In the data rows, the value 128 means zero.
Each row of this table is followed by its label. One hidden rule gives the labels. It looks at one to three of the table's principal directions, none of them among the few with the most spread.
[120 113 149 111  72 190 105 124 138 113 190 110 135 168 180  65  92 179
  65 193  73  86  92  97 195 168 109 104 100 156 118 144 115 146 113 123
 146 191 160 122  65 118 155  75 129 130 147 140 123 150 177 125  93 163
 159 124] H
[ 96 140 124 124 123 133 115 105  85 122 157 110 131 135 134 124 130 166
 139 142 139 110 119 127 121 132  98 102 130 111 127 124 156 146 143 141
  91 133 110 128 132 133 141 119  92 116 130 126 122 134 136 124 128 139
 142 112] C
[ 63 140 103 114 143 142  99 129 148 157 154  77 193 110 124 181  86 135
  93 129 126 147 102 136 147 104 113  53 159 136 119 111 179 100 121 129
  66 121  62 167 141 152 154 119 105  63 153  97 135  82 140 131 118 129
  89 142] H
[ 62 143 141  89 117 143 132  83 122 146 152 137 133 126 128 139 149 160
  96 117 145 103  96 126 149 129 101 102 176 123 117 123 170  61 127 134
  50  93 110 177 143 136 130 116  99 119 145 109 124 117 171 131  99 156
 151 154] P
[ 59 147 119 102 142 141 107  90 114 154 166  96 178 105 138 195 107 148
  93 118 140 100 104 101 137 116  89  83 171 128 115 120 195 126 141 119
  86 109 104 186 160 145 148 149 106  87 158 118 123  90 139 148 122 145
 124 117] B
[156  69 133 128 102 154 111 120  73  89 155 110 165 128 109  61 148 141
 136 200 136 115 109 121 150 133 171 146  46 176 126 100  96 124 106 200
 155 125 126  84  67 151 159  86 146 109  57 178 122 146 141 135 148 112
 161 110] C
[ 91 123 131  83 129 144 145 132 142 106 184 102 130 140  90 114 155 170
  91 167 144 156  96 160 171 127 170  81 133 197 131  45 127  68 132 188
  95  98 132 103  99 171 128  61  69  63 137 116 145 126 149 124  82 177
 111 171] U
[107 124 113 139 107 139 122 105 129 174 126 110 164 128 150 129 147 146
 147 117 125 140 140 145 103 116 117 113 115 143 108 123 113 136 140 129
  91 114  96 109 163 128 155 134 131 142 126 134 116 129 150 126 161 127
 132 134] B
[ 79  97 118  91 143 115 112 107 145  84 149  74 178 178 113  86 112 121
 113 152  81  98  53 121 167 121 170  93  87 254 116  78 146  85 162 160
 142 178 121  70 100 132 179  80  90  82 122 166 157 125 152  66 122 124
 110 171] E
[111 125 167 115 132 161 154 114 204 128 140 159  92 151 165 120 138 149
  86 115  69  95 130 127 158 174  88 103 138 156 124 160 149  98 154 105
  79 164 157 136 133 101 138  99 103 157 147 109 127 129 184 102  99 166
 169 154] H
[132 102 137 109 111 137 145  93 107 133 135 151 164 109 126 118 169 140
 151 129 159 138 130 113 106 105 146 132 108 168 106 112  55 125 120 183
 118  84 187 113 128 143 120 125 128 116 108 150 110 142 142 163 156 138
 156 125] H
[ 80 119 115 120  92 135 107 108 109 139 172 115 137  97 133 169 168 180
 104 159 185 132 128 149 126 134 100 111 160 113 109 131 159 137 107 140
  63  45 106 128 163 156 132 133 111 110 127 132 112 137 143 180 126 173
 121 108] B
[100 106 136 110  89 164 126  93 128 149 162 130 168 111 158 130 148 165
 104 156 139 117 125 107 132 123 114 101 123 162 106 141  90 143 121 158
 105  93 164 132 129 135 142 119 126 113 135 135 110 132 162 170 139 171
 152 111] C
[125 160 115 138 153 130 127  96  97 168 110  98 180 136 139 162  91 144
 131  81 107 117 123  93 110 108  95 135 121 149 111  79 152 142 168 102
 125 171 112 152 161 114 155 148 136 138 120 130 138 113 135 104 124 122
 123 135] C
[140 199 118  91 151 106 121 127 109 125 104 114 162 147 117 132  88 143
 131  69  96 111 116  62 137 136  97 142 123 181 118  48 117 137 167  91
 163 206 206 145 127 106 126 132 132 103 115 134 142 122 118  96  91 147
 118 147] C
[ 91  86 147  99 144 153 114 128 167 103 169  78 136 154 120  93 119 131
  88 175  91 113  71 147 170 148 146  80 122 208 126 130 163  83 146 148
 108 147  90  90  95 130 168  81  98 107 135 140 136 129 172  81 101 133
 121 154] P
[145 125  85 206 208  60 143 136 124 144  59  91 146 129 101 179 110  37
 166  70 131 172 146 130  66  83 183 136 110 117 148  94 165 141 184  98
 175 101  22 132 188 120 152 203 139 136 121 135 168  98  70  93 182  44
  82 138] C
[139  81 123 136 121 153  97 193 144  90 161 122 124  85  85 118 137 126
 123 205 144 177 132 185 149 143 140  82 119  91 155 165 128 111  54 180
  72 111  83 127  81 168 127  83 113  61  94  98 117 105 120 155 127 117
 108 111] H
[174 151 109 164 175 100 136 214  90 113  57 164  90 102  78 176  90  49
 140 164 161 139 182 166 137  83 159 191 145  35 184 167 174 130  87 116
 214 120  74 151  85 135  72 165 178 110 124  76 174 108  37 155 118 109
  71  62] H
[147 178 125 112 170  94 130  99 117 181  86 102 180 114  97 180 101  92
 141  21 141 166  99  93  85  81 146 153 160 130  86  61 111 101 147  92
 153 119 141 181 187 116 112 184 170 132 131 142 118 113 116 117 136  81
 105 174] P
[ 85 179 102 143 171  53 125 102 142 176  74  82 158 120 129 212 132 124
 166  34 173 183 117 111  44 105 119 118 162 135  86  87 125 140 171  84
  67  85  99 137 252 116 134 172 129 173 139 155 130 119 114 107 148 100
  91 188] P
[117 176 117 137 202  92 165  96  90 168  93 112 133 125  93 192 130 117
 165  43 163 148 134 136  69  80 129 133 163 117 125  58 176 103 190 119
 104 101  82 160 197 130 118 175 103 136 139 109 142 114 108 104 132 109
 107 155] C
[150 141 121 121 153 104 158 174  91 102 136 173  82  98  61 160 149 114
 138 136 193 172 152 178 141 100 165 149 173  52 163  88 150  81  84 162
 123  75 103 150 100 181  64 124 103  84 128  85 147 110  74 165  95 121
  99 130] C
[165 119 171 157 146 155 159 143 164 113 133 197  26 120 140 114 156 117
 129 124 122 123 171 169 125 167  99 141 156  39 152 201 141 116 118 105
 104 118 122 139 123 111  89 141 119 173 141  91 108 149 140 137 135 127
 164 108] B
[ 28 140 121  77 116 171  80  94 134 132 196  59 199 127 146 151  90 187
  66 162 109  95  73 105 176 136  86  40 142 184 109 111 185 119 138 148
  58 149 115 159 126 149 178  82  84  56 148 122 124  95 169 121  98 177
 125 129] B
[189  97 162 163 149 187 151 135 157 149 122 145 105 136 135 102 125  81
 108 140  73 129 145 136 147 156 132 156 117 117 144 164 123 103 121  98
 175 152 116 146  97 105 130 151 169 158 130 108 127 135 159 119 137  97
 160 107] U
[ 56 154 103 113 107 113 122  91 135 163 136 117 161 106 144 189 147 186
 115  96 171 143 128 135 102 103  91  90 168 140  99 106 139 132 142 133
  38  69 122 138 199 140 135 132  92 110 141 115 123 121 140 153 124 186
 101 144] B
[149 159 188 109 180 137 168 163 193 105 105 201  46 115 119 141 105 107
  99 104 110 113 149 139 160 139 116 128 168  71 150 174 144  72 118 123
 111 162 149 177  99 111  75  90 128 152 148  79 132 101 127 116  81 138
 149 149] E
[ 95 143 111 105 137  94 131 161 128 118 131  99 106 138 101 144 145 126
 139 142 156 150 126 159 117 122 161 103 147 135 144 113 155 135 145 146
 117  99 109 112 140 155 119 115  91 114 153 125 141 120  94 115 103 139
 102 147] H
[101 113 134 170 156 136 162 120 213 143 125 173 120 130 174 193 127  98
  74  97  87 150 140 115 143 141 122 114 151 107 131 153 128 108 131  80
  95 123 110 170 175 126 130 154 117 149 163 104 159  89 137 140 135 125
 133 160] C
[ 97 150 122  72  85 118 115  52 101 151 164 102 184 126 139 122 132 190
 109  64 140 101  84  72 113 105 110 106 139 191  83  63 115 143 176 133
 120 106 188 138 164 115 151 147 106  99 126 158  96 143 157 134 122 175
 132 153] H
[140 132 104 112  91 129  96 151  89 119 130  75 168 147 108  72 123 154
 154 181 113 127 111 113 140 143 140 126  71 187 135  88  93 153 114 156
 162 182 155  94  84 131 158  80 139 101 100 150 131 129 128 107 118 132
 122 125] B
[173 133 136 155 139  85 145 138 102 119 107 162  74 118 134 148 140 125
 144  95 151 121 151 103  99 148 112 193 146  78 138 137 138 168 142  82
 153 121 123 127 157 112 111 169 149 204 113 153 130 133  95 131 114 108
 134 127] P
[152 147 133 140 123 124 137 130 112 131 105 156 106 120 131 136 132 144
 144 120 148 127 151 122 116 135 100 159 135  96 128 136 117 135 109 119
 119 131 155 141 132 119 104 127 143 156 117 119 126 141 126 143 118 136
 137 118] P
[129 144 100 133 152  64 129 113 118 136  87  77 139 177  82  76 154  84
 193  78  99 137  95 142  85 112 178 118  96 182 126  63 135  96 190 116
 165 147  90  86 155  98 161 151 113 118 126 150 139 140 132  53 170  74
 110 178] E
[155  89 166 133 138 161 135 127 136 115 124 150 141 136 123  78 134  99
 146 159  90 122 130 154 145 120 153 119  71 124 115 159 107  87 108 180
 117 156 114 106  77 125 135  83 146 127  91 135 117 135 164 116 161  81
 186 124] H
[218  86 203 137 198 177 178 161 174 120 147 216  61  81 122 127 129  83
 120  87 132 161 163 161 123 127 142 148 159  50 132 171  93  86 112 133
 114 108 110 149 101 143  72 154 149 173 124 111  90 126 128 152 135  76
 161 140] U
[184  98 149 122 115 164 125 137  99 127 126 171 126  96 130 127 119 100
 125 139 138 107 142 114 131 122 125 193 131  91 133 188 111 148  88 123
 187 123 167 148  95 126 100 174 185 144 108 134 102 141 110 172 140 120
 143  74] P
[204 103 110 168  90 111 106 178  97  67 120 125  69 153  79  35 148  81
 146 204 127 136 131 166 153 148 194 168  80  88 163 131 110 132  77 140
 242 124 133  99  53 125 109 121 158  96 106 132 138 170  98 135 147 100
 118  86] E
[138  95  95 124  65 130  91 178  77  91 152 142 137 101 107  96 136 148
 137 208 157 129 151 171 152 107 143 134  99  93 153 153 122 164  71 182
 140 113 105  88  68 164 125 103 128  69  86 120 125 128  85 171 133 151
 101  72] P
[ 70 108 112 129 174  98 130 124 144 101 130  97 154 150 127 155 111  94
 116 145 110 109 102 124 144 108 167  98 112 182 141 113 176 120 169 144
 140 139  74 105 134 144 163 118  94 106 145 147 170  90 107  93 135 111
 108 144] B
[177  92 122 142  60 178  93 131 115 133 149 147 135 123 149  73 145 144
 137 157  85 107 133 122 125 169  76 151 106 110 132 191  90 173  84  97
 150 171 178 129 105 102 142 164 156 121 107 122  89 155 155 157 159 142
 143  77] H
[ 90 181 152 128 194 118 164 162 186 124  97 140  74 150 110 167  93  97
  96 125 111 142 137 172 166 112 148  93 164  87 151 133 192  56 139 127
 101 144  73 158 117 124  96  78 101 121 173  65 174  99 122  89  82 132
 115 159] E
[140  78 145 120 142 180 121 169 186  91 157 138 121 113 107  93 140 115
 102 184  99 152 121 160 170 164 138  95 112 162 150 150  99  81  87 158
 100 144 132 116  75 147 132  87 116  79 109 106 125 116 152 129 124 136
 124 130] B
[162 117 106 176 151  95 145 213 128  91  79 122  59 153  72 110 125  55
 145 201 144 158 149 197 142 115 214 157 109  85 191 147 162 107  95 143
 209 116  60 106  77 138 100 113 141 122 139  98 179 130  68 114 121  99
  79 112] H
[ 62 175 138 123 143  83 160 102 222 161 152 132  37 160 172 177 144 146
  73  32 111 126 131 157 122 153  91  73 241  95 114 127 219 115 217  38
  59  80  76 144 226 108 122 160  56 184 227 100 135 128 151  87  77 158
 117 194] C
[159 131 116 114  52 148  96 144  78 112 164  98 135 143 122  53 106 159
 117 194 121 122 112 104 172 147 141 134 102 129 145 112  96 163  89 142
 203 157 167 115  48 127 132  92 143  94 121 131 123 149 126 137  98 140
 129  94] B
[163 158  99 146 118  85 125  89  28 177 102 136 156  83 103 196 113 106
 160  46 204 146 134 104  75  62 141 217 172  27 118  97 153 155 108  98
 183  66  99 186 183 137  96 228 181 150 112 142 111 119  64 172 153  77
 101 107] B
[198  90 126 157  99 177  93 133 107 138 143 160 168  79 146 150  77  86
  70 125 101 105 128  73 158 127 113 188 130  57 134 178 129 162  64  79
 212 146 139 220 101 127 129 206 214 115 103 128 107  96 104 193 145  96
 131  70] H
Which label does each new row get?
[123 158 116 127 130 105 128 115 135 162 108 127 131 119 135 180 122 124
 128  70 134 128 129 111 101 124 102 151 170 111 117 127 149 143 138  75
 130 124 142 164 185 115 120 178 142 151 150 126 122 117 115 133 124 130
 107 139] >> E
[152 125 124 131  57 161 117 106  70 136 154 198 123  82 151 112 173 189
 160 135 185 122 168 117  96 136  53 138 145  51 117 173  66 166  68 138
  74  79 201 156 126 133  90 164 129 113 111 105  74 171 145 224 161 171
 159  69] >> H
[146 124 114 113  88 113 133 157 124 103 150 158 100 124 111  99 152 159
 130 141 135 135 134 138 132 130 130 120 133 123 149 117  97 146 115 141
 137 131 166 113 106 133 113 119  96  93 131 108 125 130 110 149 109 171
 104 132] >> C
[ 89 149 109 121 103 110  98 170 145  94 135  55 107 179 132 103 102 164
 101 201 100 114 104 134 168 171 135 104  99 180 148 121 173 162 145 117
 151 180 112  70 103 112 163  61 107 125 137 139 162 138 124  76  77 171
  95 133] >> B
[106  88 130 147 115 119 147 118 165 115 151 144 101 137 159 117 161 137
 107 127 137 129 138 145 119 131 149  95 119 135 122 144 136 135 160 137
  94  67  92  96 150 132 144 135  95 146 137 143 126 148 142 138 147 142
 139 147] >> H
[180 102 147 111 100 142 126 112 131 129 123 167 106 117 132 108 160 124
 135  91 116  98 131 125 111 154 100 194 138 132 113 170 122 138 124  92
 154 126 190 116 142  99 116 183 164 165  99 151  87 168 143 140 140 139
 146 110] >> P
[160 125  97 124  81 105  80  95  51 146 135 106 180 109 123 102 112 134
 155  85 143 104 105  92  98  98 117 163 122 111 105 108 122 173 127 106
 179 126 124 134 140 117 149 192 167 120  98 168  91 139 111 142 163  96
 111 105] >> E
[215  84 138 173 162 144 162 158  91 114 107 161 122 131 120  83 135  78
 178 142 107 137 173 129 105 115 174 171  57 121 158 126  76 159 143 157
 201 159 115  95  83 134 128 148 152 152  90 143 134 129  94 123 172  71
 158 101] >> C
[111  92 129 145 147 117 138 117 161 148 121  97 136 129 125 142 163 101
 138 118 137 163 114 147  97 134 168 119 122 158 118 127 127 107 144 133
  98  81  77 112 175 138 154 137 129 165 127 159 126 120 141 108 154  89
 132 170] >> E
[ 79 103 118 130 129 106 145  86 174 155 102  98 158 151 143 112 201 140
 183 100 135 160 127 156  74 138 144  93  91 227  91 100  86  98 169 162
  31  85 118  61 197 133 169 100  99 169 111 171 120 149 179  88 173 113
 154 193] >> E
[167 123 104 126 132  83 119 152 125  99 117  81 135 175 108  59 110 105
 166 105  78 131 100 106 111 133 175 128  73 199 142  77 101 166 181 115
 214 201 142  66 110 103 161 134 117 120 117 167 136 138 102  61 137  95
 100 161] >> C
[160 111 144 127 120 162 131 122 115 126 113 135 127 140 130  90 126 131
 133 147  98  89 134 124 143 148 109 162  97 156 135 148 140 118 126 132
 146 170 148 119  94 108 141 114 152 150  96 130 124 147 155 109 120 132
 157 106] >> H
[141   3 147 114  59 210  80 102 112  98 208 129 191 102 106  29 189 139
  92 219  95 121  81 163 183 151 153 115  60 167 110 151 101  66  67 203
  89  96  82  89  58 154 189  97 144  61  29 161  87 140 204 152 172 114
 179 105] >> H
[147 173 127 171 149 114 156  87 107 198  83 154 113  99 151 162 156 136
 197  45 168 145 193 123  48 120  74 145 154  69 117 125 107 150 157  96
  84  89 115 152 204 107 112 182 142 195 135 114 102 135 134 139 177 102
 154 118] >> B
[ 92 143 116 125 121 149 145  89 129 147 138 173 181 102 155 193 134 159
  92 110 127 127 148  87 131 101  87 105 143 140 115 109  91 142 129 138
  94 111 195 180 157 139 120 147 104  70 137  93 142 101 132 187 132 195
 134 106] >> C
[214 127 162 145 141 165 145 158 135 122 125 211  68 101 149 114 111 106
 121  99 103 105 187 119 137 153  79 167 154  47 148 184 116 150 115  87
 156 159 163 171  94 116  85 169 159 162 128  96 105 132 116 154 117 116
 162  84] >> C
[211  73 170 169 116 195 140 143 135 116 122 194  88 122 151  70 140  96
 133 169  79 108 159 130 145 171 116 190  86  81 151 216  82 134  82 116
 173 174 147 127  73 102 121 140 184 179  94 125 108 145 148 141 161  99
 184  80] >> B
[ 89 184 152  81 143 105 172  86 134 142 114 162 109 135 138 170 133 157
 106  84 159 103 137 111 138  98 115 139 180 158 106  92 135 101 170 130
 122  93 186 125 148 117  88 117 107 140 162 116 146 144 136 133  83 192
 132 141] >> B
[115  94 121 126  97 124 114  97 134 114 175 102 143 137 125  88 150 143
  96 129 122 125  88 122 142 134 159  95 110 159 113  87 132 110 144 143
 123  93 102 122 131 136 165 124 107 100 118 157 118 132 155 125 140 125
 135 158] >> C
[115 145 102 157 181 119 120 185 134 130  91  59 161 147 109 137  69  78
 149 175 127 176 127 142 135 103 193  97  85 146 153 100 120 123 119 154
 161 162  60 119  97 152 141  83 142 112 144 124 172  93  89  92 135  73
  89 142] >> B
[152 142 111 144  72 154 123  95  50 155 116 182 131 104 134 128 165 160
 161 138 157  91 166 118 109 131  51 182 144  69 133 162 121 147  81 108
 128 110 182 163 128 110 102 183 152 118 111  93 107 163 143 196 155 168
 147  49] >> C
[ 60 171 108 110 141  69 138  77 113 138 133  84 140 140 129 175 134 169
 125  68 180 132 109 113  87  93 135  83 152 159  98  58 174 140 205 135
  86  59 114 121 202 128 138 141  71 116 149 145 134 145 124 118 121 164
 107 164] >> H
[202 135  75 192 112  55 112 201  58 103  35 105  99 145  77 105 109  50
 186 194 156 139 157 136 114 108 196 228  85  93 183 143 125 181  87 109
 255 138 105  88  82 105 108 155 205 145 105 139 179 145  35 124 140  83
  65  65] >> P
